Each row has a name. Each question is about the rows just above it. Places in a row count from 1.

timil: [137 162 135 184 102 106 111 147 114  90 106]
ret: [112 147 106 165 125  93 111 160 115  94  77]
pinob: [136 154 147 198  98 108 112 136 113  84 151]
Zoza: [138 166 122 163 116 107 111 154 115 101  72]
feril: [137 170 123 187 108  95 111 152 114  84 110]
tavuz: [135 163 122 166 100 106 112 135 113  82 164]
The next entry after [166 122 163]:	[116]
Where does [137 162 135 184 102 106 111 148 114  90 106] differ from timil, and what was there?	8, [147]
What is the next entry after [111 147]?	[114]
The next entry after [162 135 184 102 106]:	[111]
One entry of Zoza was changed: [138 166 122 163 116 107 111 154 114 101  72]. Where, and from what?	9, [115]

poz: [138 166 122 110 153 115  93 117 210  59]
kud: [166 122 110 155 210 115 110 153 117 141]
depoz: [141 152  83  93 210 115 110 146 117 141]
Where does [166 122 110 155 210 115 111 153 117 141] differ from kud, and what was there?	7, [110]
One entry of depoz was changed: [141 152  83  93 209 115 110 146 117 141]. Where, and from what?	5, [210]
Changed kud: [166 122 110 155 210 115 110 153 116 141]. Place and old value:	9, [117]
The next entry after [155 210 115 110 153 117]:	[141]
The next entry after [166 122 110 153]:	[115]

Vumos: [139 119 151 142 144 124 106]
Fomep: [107 134 114 114 106 110 183]
daso: [139 119 151 142 144 114 106]
pom: [121 131 114 114 109 104 176]
Pamam: [129 120 148 137 129  91 152]
zis: [153 110 184 166 174 151  32]
Where does [138 119 151 142 144 124 106] differ from Vumos, and what was there?	1, [139]
Whose row is [121 131 114 114 109 104 176]?	pom
Where does [107 134 114 114 106 110 182] differ from Fomep, and what was there?	7, [183]
Where does [139 119 151 141 144 114 106] differ from daso, and what was there?	4, [142]
Changed Fomep: [107 134 114 114 106 111 183]. Place and old value:	6, [110]
Where does [121 131 114 113 109 104 176] differ from pom, and what was there?	4, [114]
One entry of Pamam was changed: [129 120 148 138 129  91 152]. Where, and from what?	4, [137]

maz: [198 105 172 175]
nuzol: [198 105 117  77]
Sobir: [198 105 117  84]
[198 105 117  77] is in which row?	nuzol

zavo: [160 146 154 120 128  68  60 158 106  95 114  91 124 144 142 103 156 136
  65 194 180  96 140  81 146 219 137 108 149 125 171  80]
gusup: [160 146 141 120 146  68  60 158 106  95 114  91 124 144 142 103 156 136
 178 194 180 124 140  81 146 137 108 219 149 125 171  80]
gefi: [149 188  50 129 122 119 103 135 105 147 118  95 116 144 112 113 105 140
 144 127 111 104 131 103 155 150 116 127 121 171 101 163]
volek: [149 188  50 129 122 119 103 135 105 147 118  95 116 144 112 113 105 140
 144 127 111 104 131 133  73 167  66  90 108 134 110  81]
Changed gusup: [160 146 141 120 146  68  60 158 106  95 114  91 124 144 142 103 156 136
 177 194 180 124 140  81 146 137 108 219 149 125 171  80]. Place and old value:	19, [178]
Where does [160 146 154 120 128  68  60 158 106  95 115  91 124 144 142 103 156 136
  65 194 180  96 140  81 146 219 137 108 149 125 171  80] differ from zavo, and what was there?	11, [114]
Where does [160 146 155 120 128  68  60 158 106  95 114  91 124 144 142 103 156 136
  65 194 180  96 140  81 146 219 137 108 149 125 171  80] differ from zavo, and what was there?	3, [154]
The next entry after [219 137 108 149]:	[125]
One entry of zavo was changed: [160 146 154 120 128  68  60 158 106  95 114  91 124 144 142 103 156 136
  65 194 180  96 140  80 146 219 137 108 149 125 171  80]. Where, and from what?	24, [81]

lutaf: [158 185 149 160 126]
mulem: [124 169 173 168 124]
dobo: [101 146  51 181 163]
Give the next entry after [ 51 181].	[163]
Changed dobo: [101 146  51 180 163]. Place and old value:	4, [181]

moto: [140 163 174 166 124 118  87 120 163 121 129  86 210 147 131 142 148 103
 159 137 142 140 124 131 113 145 119 119 152 186 120 138 157 132 110]
Vupi: [121 135 165 180  96 111  91 122 178 130 148  93  52 135 155  99 107 121
 120 132 103 149 113 139 127 136 124 128 107 168 143 120 148 168 105]
vegen: [142 178 165 180  96 111  91 122 178 130 148  93  52 135 155  99 107 121
 120 135 151 136 134 135 113 145 124 119 174 204 111 142  33 121 115]
Changed vegen: [142 178 165 180  96 111  91 122 178 130 148  93  52 135 155  99 107 121
 120 135 151 136 134 135 113 145 124 119 174 204 111 142  33 120 115]. Place and old value:	34, [121]
Where does [121 135 165 180  96 111  91 123 178 130 148  93  52 135 155  99 107 121
 120 132 103 149 113 139 127 136 124 128 107 168 143 120 148 168 105] differ from Vupi, and what was there?	8, [122]
Give the next entry after [120 135].	[151]

rom: [182 116 149 152  74 154 136 165 165]
Biz: [165 118 165 153  89 138 128 156 158]
lovi: [183  88 137 136 139  97 143 128 165]
kap: [159  70 113 185  84 152  95 147 223]
Where does [183  87 137 136 139  97 143 128 165] differ from lovi, and what was there?	2, [88]
One entry of lovi was changed: [183  89 137 136 139  97 143 128 165]. Where, and from what?	2, [88]
One entry of Biz was changed: [165 119 165 153  89 138 128 156 158]. Where, and from what?	2, [118]
Where does [159  71 113 185  84 152  95 147 223] differ from kap, and what was there?	2, [70]
Changed lovi: [183  88 137 135 139  97 143 128 165]. Place and old value:	4, [136]

davum: [137 125  79  88  95 144 180 106]
nid: [117 132 170 160 150 107  90 139]
Bida: [117 132 170 160 150 107  82 152]
posat: [131 127  77  84  86 135 178 113]
Mefog: [125 131 114 115 117 122 138 130]
Ginek: [115 149  51  67  62 139 208 100]
Lurim: [149 115 141 134 144 150 121 121]
kon: [149 115 141 134 163 106  73 152]
Whose row is [149 115 141 134 144 150 121 121]?	Lurim
Where does [131 127  76  84  86 135 178 113] differ from posat, and what was there?	3, [77]
Changed posat: [131 127  78  84  86 135 178 113]. Place and old value:	3, [77]
Give the next entry after [125  79  88  95 144].	[180]

fusif: [ 87 181 176 147  69 145 129 129]
lelav: [176  87 147 181  69 136 113 141]
Tezi: [ 68 180 189 143  85 209  59 113]
lun: [209 189  85 180  68 143  53  82]
rem: [209 189  85 180  68 143 140 133]
Give the next entry after [ 87 181 176 147  69].	[145]
Whose row is [209 189  85 180  68 143 140 133]?	rem

Dek: [183 127 135 126 105 116  88  40]
mapil: [135 126 105 116  88  40  97 131]
Zur: [127 183 105 126  88  40 126 105]
Give the next entry after [183 127 135 126 105].	[116]
Whose row is [135 126 105 116  88  40  97 131]?	mapil
Give the next entry after [183 105 126].	[88]

Vurot: [ 95 100 152  79]
Remed: [154 130 141  82]
vodeb: [179 185 154  59]
gerab: [130 154 128  82]
Where does [179 185 153  59] differ from vodeb, and what was there?	3, [154]
The next entry after [130 141]:	[82]
Give the next entry after [154 128].	[82]
The next entry after [154 130]:	[141]
One entry of Vurot was changed: [ 95 100 152  78]. Where, and from what?	4, [79]
Give the next entry after [130 154].	[128]

fevas: [129 150 175 149  94 197]
Vami: [128 145 179 137  95 180]
Gel: [111 139 189 147 111 168]
zon: [115 148 175 149 103 151]
vuzeg: [147 127 137 177  97 110]
Liba: [146 142 173 160 110 169]
Zezeg: [140 137 143 147 105 161]
vil: [135 137 143 147 105 161]
Whose row is [129 150 175 149  94 197]?	fevas
Changed Zezeg: [140 137 143 146 105 161]. Place and old value:	4, [147]
Where does [129 150 175 150  94 197] differ from fevas, and what was there?	4, [149]
Where does [127 145 179 137  95 180] differ from Vami, and what was there?	1, [128]
Changed Vami: [128 145 179 138  95 180]. Place and old value:	4, [137]

Teko: [128 153 122 112 126 119 130 142 157 141 131 148 144 112 128 157 149 122
  99 126]
bag: [134 153 128 119 134 127 130 158 181 168 121 140 164 105 152 149 170 131
  94  95]
ralu: [137 153 117 119 133 134 134 146 146 172 124 146 151  92 131 145 162 144
  99 113]
rofa: [ 92 138  91 115 152 119 122 169 112 219  99 115 161  73  93 105 178 153
  99 131]
Zoru: [108 163 110 143 140 145 122 123 149 145 128 174 154 103 157 170 141 128
  94 108]
munus: [108 194 114 126 132 147 145 149 174 154 122 123 128  73 128 166 170 109
 121  63]
The next entry after [194 114 126 132 147 145]:	[149]
The next entry after [122 123 149 145 128 174 154]:	[103]
The next entry after [134 146 146 172 124 146 151  92 131 145 162 144]:	[99]

vufe: [ 79 125 192 103  95  75 198 124  71  77 179]
Vano: [117  82 173 103 113 126 152  79 120 128 205]
pogas: [ 65 208 115 113  86  76 101 210  90  80 152]
Changed pogas: [ 65 208 115 113  86  75 101 210  90  80 152]. Place and old value:	6, [76]
Where does [117  82 173 103 113 126 152  78 120 128 205] differ from Vano, and what was there?	8, [79]
Changed Vano: [117  82 173 104 113 126 152  79 120 128 205]. Place and old value:	4, [103]

gebo: [128 177 116 155 144 135 112 119]
rovu: [115 171 115 151 141 134 114 117]
Ziti: [113 168 112 168 141 132 113 120]
Falu: [108 154 108 199 137 128 106  94]
vus: [135  94 118 146 118 129 135 133]
Sigu: [113 168 112 168 141 132 110 109]
kotos: [108 154 108 199 137 129 106  94]
baga: [111 130 106 213 129 126 109  91]
miz: [108 199 137 126 140 132 113 111]
Whose row is [113 168 112 168 141 132 113 120]?	Ziti
The next entry after [108 199 137 129]:	[106]
What is the next entry after [ 94 118 146 118 129]?	[135]
What is the next entry after [129 126 109]?	[91]

fupid: [188  86 123 176  69 157 149 103]
mif: [ 40  73 149 128 203 138 128 128]
Vut: [128 199 174 120  71  57 128 144]
serub: [188  86 123 176  69 157 149  72]
Where does [ 41  73 149 128 203 138 128 128] differ from mif, and what was there?	1, [40]
One entry of Vut was changed: [128 199 174 120  72  57 128 144]. Where, and from what?	5, [71]
The next entry after [199 174 120  71]:	[57]

